(in the rows, 128 means zero)
Each path is a new rotation, seen through one point. The rows after it are directions, each followed by how far the rotation turns it, in degrees each step (0 if it stays put).
Each turn is a multiple of 5 degrees from 10 to 175, or 0.
Each row of a path follows its step; steps can be skipped.
Path 1:
step 4: [138 136 151 125 122 133 142 128 119 126 115 113 135 122 137 123 119 127
 129 143 142 130 111 135 129 128 121 128 137 125 123 131 117 123 120 108
 132 128 133 132 127 130 135 122 126 133 130 123 144 127 120 130 125 127
 133 112 137 132 132 136 128 142 138 125 129 124 136 144 142 131 136 139
 136 120 133 143 132 129 124 127]
step 10: [117 146 137 125 115 128 142 135 122 117 123 132 120 128 130 136 119 134
 121 124 142 129 118 127 136 131 126 130 127 121 130 128 126 126 115 110
 130 124 123 127 127 130 133 119 126 127 128 122 144 105 138 133 123 143
 128 142 133 141 128 132 125 120 125 124 122 114 143 142 120 126 120 131
 127 119 129 124 132 107 126 125]
step 13: [136 146 143 120 133 125 145 127 120 117 127 137 130 124 136 132 117 125
 136 129 130 119 130 132 128 113 117 130 136 117 121 131 124 126 126 122
 124 133 131 128 121 124 137 112 121 135 129 129 140 106 133 130 114 149
 140 132 122 117 136 124 109 133 131 126 125 117 132 131 121 122 128 136
 132 113 127 131 130 125 119 121]
step 16: [135 134 132 118 126 118 144 124 129 121 135 137 131 125 127 120 101 125
 126 130 128 122 126 135 120 130 122 123 130 131 121 133 126 131 118 122
 125 148 143 130 116 134 127 129 114 133 129 123 126 117 138 127 137 144
 128 121 122 138 140 125 113 115 122 127 118 127 125 135 137 125 130 131
 132 108 127 120 133 118 117 114]
step 19: [125 142 139 120 131 137 132 131 117 124 134 123 128 121 118 131 109 125
 119 128 148 128 132 127 106 121 130 121 136 141 131 131 127 123 118 120
 130 135 134 128 121 142 128 121 131 142 123 120 111 113 135 122 126 140
 125 130 131 135 122 122 119 115 126 121 112 122 128 138 128 112 134 125
 124 127 128 135 131 119 117 122]
step 20: [137 134 146 119 122 136 132 114 128 133 118 111 133 131 123 126 121 130
 134 138 134 128 125 123 125 134 126 131 138 129 126 118 147 137 110 113
 120 131 124 128 134 117 129 109 126 137 133 144 136 120 125 147 126 129
 124 118 132 139 125 132 136 130 129 130 132 125 146 124 132 127 127 131
 134 123 122 149 130 122 120 131]
step 22: [121 150 138 127 130 130 131 133 105 133 127 133 124 131 124 125 118 124
 136 131 138 126 130 142 122 128 113 129 132 128 126 121 130 131 112 129
 133 131 126 132 121 135 130 122 141 143 127 117 121 125 125 123 123 124
 151 130 119 134 119 125 117 127 128 130 120 133 128 125 137 117 137 132
 125 111 130 148 141 120 119 115]
step 23: [119 131 148 124 123 130 138 132 123 132 124 119 143 128 141 132 113 125
 133 139 140 132 114 137 127 130 130 129 133 127 128 135 139 143 115 121
 135 126 142 134 131 127 138 117 119 131 132 124 134 125 126 150 126 130
 133 128 140 140 141 126 132 129 136 133 151 126 137 127 125 137 132 136
 136 118 127 131 134 114 132 137]
[129 131 129 130 126 130 129 129 130 127 132 126 127 129 127 127 130 127
 124 133 125 127 125 126 125 131 127 126 126 129 130 131 128 128 128 129
 128 127 129 130 131 125 128 126 128 128 130 128 130 131 128 130 126 125
 130 128 129 129 131 128 131 128 130 129 130 130 127 128 127 128 125 128
 129 130 127 132 128 129 128 130]
130
[129 129 130 130 125 130 128 126 130 127 129 129 129 129 130 127 129 132
 131 128 126 127 129 127 130 128 131 130 131 126 128 129 131 131 125 130
 126 130 127 127 130 127 129 127 123 128 131 130 129 128 127 128 128 130
 131 133 126 128 127 126 128 126 130 131 130 126 128 127 124 127 129 129
 128 127 129 125 129 128 129 128]
145
[126 126 127 126 129 129 130 126 125 126 126 125 129 125 129 125 125 126
 130 128 127 130 126 128 130 127 130 126 128 129 129 127 131 127 128 132
 130 128 127 130 130 126 125 128 127 128 128 129 126 129 127 130 128 127
 130 126 127 130 122 127 128 127 127 128 130 131 127 126 127 126 128 130
 131 130 126 131 125 125 128 130]
130
[127 129 129 133 126 128 128 129 128 130 130 128 128 129 126 125 130 125
 128 129 126 127 131 130 129 128 126 128 127 128 127 127 125 129 131 129
 128 129 132 124 130 131 127 129 129 130 126 128 127 125 126 125 125 127
 129 128 126 132 125 127 127 126 127 127 129 128 127 129 126 124 128 127
 131 127 128 126 128 127 125 128]
115
